R: 3 groups of rows, each row roughly a mix of its group's hidden directions:
R (124 x 11):
[[ 36  -7   7   4  -4   1 -12   1  12   8  -6]
 [ -3  10  -6 -22 -13  -7  23  -2   1  16 -14]
 [ 24  10  -2  10 -19  -2  -9   9 -13  18   4]
 [-20 -10  12  -7  15  -4  18 -12   8 -18  -3]
 [ -9  17   5  -5 -33  11  -3   9  -1   5  -7]
 [ 22   7   5   9 -18  -8   7  -1 -27   7   2]
 [  4  -1   8  -7  -9  -9  16 -23  -2 -12  25]
 [ 14  19  -6  17 -27   3   7  -1 -11   5   4]
 [  0  15 -15  -5 -22  21   2   2 -12  13  -8]
 [-14   5  24  -9 -16  -3 -12   3  22   6   1]
 [ 17  -1  11   1  -9 -11   6 -21   0   7  26]
 [-23  -9   4 -12  20   6   7  -8  12 -18  -4]
 [ 14  -4 -27   6  17   2  12  -7 -18  -3   1]
 [ 20 -13  16  -4   9 -13  -9   8 -19  12  -3]
 [-21  -3   6   6 -16  10 -13   5 -25  -9   1]
 [ 21  19 -12   5 -16   6  -8  10  -9  17   0]
 [ 30   8  -4 -13  -8   4  -2  -1  13  16 -13]
 [ 38  -6   8   1   1   2 -11  -2   8   9   0]
 [ 22   9  -8  -2 -11   3 -16   9 -14  22   0]
 [-14 -16  13  -7  -4 -10 -24 -21   4   1   4]
 [ -1  11 -19  -6 -15  24   2  -3 -18  12  -5]
 [ 23   9 -10  -4  -8   0 -15   9 -14  23  -2]
 [  4  20  -6   9 -20  -9  26   2  -3  -8  -1]
 [  8  23 -19  10 -21  11  -7   4   6  10   1]
 [-18  12 -15 -18   5  18  -6  -6  15  -7 -10]
 [ 18  -7 -12   7  29 -12  12  -2   6  -4   7]
 [-20 -17  17  -5  14  -7   8  -6  10 -18   0]
 [-30   5 -13  -3   5   4  -2  14  -7  -8 -18]
 [-20   1   4  -3   8  -1  24  -4  16 -21  -1]
 [ 19 -10  12  13   3  -3 -13 -14   3  -7  24]
 [ 17   4  -4 -14  -1   2 -23  10  -7  24  -4]
 [  5 -18  21 -10  18 -15  10  -3 -17  -2  -3]
 [ 27  -4  12   6  -6  -6  -2 -14   5   7  23]
 [-13   9  -1 -10  -8  -7  22 -12 -11  -2  24]
 [ 22  11  -2  11 -22  -3  -7   8 -11  18   4]
 [-29   8  -9 -12  -7  -5  22   5 -10   3  -1]
 [-21   0  15  -4 -26   7 -18   0  -8   0  -3]
 [  5   2  10  -3  -7  -9  14 -22  -6 -11  26]
 [ -4 -17  23   5   9 -17  19 -10  -5  -8   2]
 [-34   2  -7  -5   6   0  13  -1  -9 -11  12]
 [ -6 -13  23   5  14 -20  -6   2  16 -11   3]
 [ 24   8   2   5 -15   0 -16   5 -15  20  -1]
 [ -2 -13  12  -8  22  12 -27   1   3  -1  -7]
 [ 26 -10  12  13  10   2 -20  -7  10   5  -3]
 [  9 -19  20  -8  17 -15   3  -3 -17   7  -2]
 [ -1  10  -5 -22  -9  -3  28  -8  -4   9  14]
 [-33  -9   0  13  11  -2  -9   3  -6 -14  -6]
 [ 19 -14  17  -3  14 -13  -3   3 -22   9  -3]
 [-19   9 -15 -12  14   8   3  -3  23  -9 -10]
 [ 30  -5   3   6  -1   4 -18   7  12  12 -13]
 [  0  14 -17  -4 -23  19   0   0 -16  10  -4]
 [  8   9   4 -13 -10  -7  23 -16  -7   3  23]
 [-17  12 -19 -21 -12  -2   9   6   1   5 -17]
 [-36   8 -14  -7  -3   1  12   7  -3  -1  -1]
 [ -3 -18  -1  14  14  -5   3   1 -25 -21  -4]
 [ 21  13 -11   6 -17   2 -15  11  -9  18   0]
 [ 16  -8 -23   9  23  -2   9  -6 -15  -2   5]
 [-14   9  -8 -19 -11  -8  24 -10  -9   3  13]
 [-19  11 -17  -9  -9   0   1  15   1  15 -20]
 [ 22  -2   3   3 -16  -9  -2   5 -27  13   7]
 [-27  -8  -1  -8  11   1  13  -6  16 -20   0]
 [-18   9   7  -9 -30  16  -7   0 -11  -1  -2]
 [ 13  15 -12  -1 -28   3 -14   7  -9  13   1]
 [-20   4 -15 -11   1   5   1  17  -1  -1 -27]
 [ -5 -17  21   4  12 -23  -7  -3  13 -13   1]
 [ 23  12  -3  13 -21  -6  -7   9  -9  18   2]
 [ 11 -18  22  17  15 -15   3   2   1  10   7]
 [-20  22 -13 -12 -14   1  17   1   3  -1 -10]
 [  1 -17  25  10  15 -16  14 -10  -4  -4   0]
 [-20 -13  10  20  15   0 -11  -4  -4 -19   4]
 [-33  10 -14 -11  -2  -1  15   4  -6   5   1]
 [  7   0 -10  -6   3   8 -14  14  10   5 -32]
 [  7  -1  10  -4  -8 -10  12 -24  -4 -11  24]
 [-19 -12   9  -6  23  -1  12 -12   9 -16  -5]
 [ 22   3  -4  -9  -8   3  -6   7  11  10 -30]
 [ 38  -1   9  -7  -2  -1   0 -13   6   4   3]
 [ -7   4   2 -20 -23  11 -11 -18   1  13   6]
 [  1   8   3 -19 -15   6  -9 -12  19  23   0]
 [-37   6 -12  -4   2  -1   9   8  -7   2  -4]
 [ 22   7  -7  -5 -10   2 -16   8 -21  19  -1]
 [ -7 -13  10   2   6 -17  30  -8  -6 -10   7]
 [ 17  -4 -12   5  30  -8  17   1   8  -4   2]
 [-18  -7  15 -11  -2  -3 -22 -14  12   4  16]
 [ -1  18   9 -16 -24   8   0   2  18  14   2]
 [ 14  -9   4  13   7   7 -24   9   9  -6 -22]
 [ 26   7   2   9 -15  -3 -10   7 -16  19   1]
 [  6  -1  12  -3  -9 -11  16 -21  -7  -9  24]
 [ -6  -4  -4  16  -7   8  -1  12 -30  -9 -15]
 [-12   9   4 -19 -26  13  -9 -12   3  10   3]
 [ -2   9 -10   4   0   9 -11  22   8  17 -24]
 [-32   0   3  10   7  -2   6  -3 -13 -16  12]
 [ 29 -11  11  12   5   1 -21  -1   9   5  -4]
 [ -7 -17  22   5  23  -8  10  -9   3 -11  -3]
 [-17  -3 -12  -5   6   6  -8  15   5  -2 -31]
 [-16   7  21  -9 -21  -3 -15   1  18   4   3]
 [ 36   4   6  -6  -9   1   4  -7  11  11   6]
 [ -2 -14  15   7  21 -22  -2   1  14 -14   2]
 [-14  -6   1  -4 -20  13 -17 -11 -24   2   2]
 [-23  -2   1   6  10   7  13 -10  21 -20   1]
 [-26   2 -11  -4   9   7   0  13  -1  -5 -27]
 [ -1  12   3 -19 -11   8  -5  -8  23  22   4]
 [-37   5 -11   4   0   0   0  11  -8  -7  -5]
 [ -7   5   6   8 -20  13   4  17 -25  -9  -9]
 [ 23   4  -3  11 -15  -2 -13   7 -13  22   6]
 [-17   8  -5  -3  19  11   2 -10  24 -11 -14]
 [  2   3  13 -14  -1  -2  -6  -5  31  19  -6]
 [ 22  -1   0 -10  -6  -4 -14  11 -20  21   1]
 [  5  -6   1  -9  16 -12  -9 -17  25  12  12]
 [-10   4  20 -14 -10  -5 -11  -5  27   7   5]
 [ -4 -21  17 -11  19 -17  11  -4 -10  -6  -2]
 [-16  16 -20   3 -13  15  -4  -1  20 -10  -1]
 [  3  -7  14   5  22 -21   1   4  23  -7   6]
 [-38   5 -10   2   3   1   5   9  -6  -5  -6]
 [ -1  -5  -2  19  12  -5  11  16 -19 -23   1]
 [ -5   5 -12  -6 -21  21  -2  -6 -25   5  -5]
 [-26   1 -13   0   3   2  -4  17   2  13 -22]
 [-11   8  22  -5 -26  -1 -12   8  13   6  -6]
 [  9  -1   2 -11  13 -12  -3 -13  28  11  14]
 [ -6 -24   1   9  10  -4 -12 -11 -25 -10   1]
 [ 18 -11  15  22  -9  -9  -5  10 -10   9  14]
 [ -6 -10 -12   9   6   5   2  -3 -32 -17   5]
 [ 34  -7  13   5  -2  -1  -5 -11   5  -4  14]
 [ 21  -2  -9  -2  23 -11  10  -6  20   9   2]
 [-25  -8   2 -11  15   3  10  -7  14 -20  -3]]

which group is each row in? (one row of each group first):
[  2  11 -21  -6 -10  19 -21  11   7  12   5] | B
[-19  -3  25 -12  -7  -1 -16  -6  17   2   8] | F
[-38   7  -8   2   0  -1  12   5  -6   1   6] | G

[  7  -2  -1  -9  20 -11  -2 -12  27  10  13] | F
[  4  -8  13   9   2  -7   4 -18  -5  -5  33] | G
[ 23  12  -6   4 -20  -6  -5  11 -16  16   1] | B
[ 19  -2  -6   2  -5   5 -25  10 -10  23   5] | B
[ -3 -23  16 -13  17 -17  10   0 -12  -7   1] | B
[  6  11 -23  -7  -4  23  13  -3 -18   7   3] | F
[ 32  -8  10  10   4   1 -18  -3   9   9  -2] | G
[ -2  19  -1  -6 -29  16   1  10  -2  12  -8] | F
[ -7  19 -22 -22  -1   7  16  -2  -3  -6  -9] | B
[ 21  -5   7  14 -11 -13   6   3 -25   8   8] | B
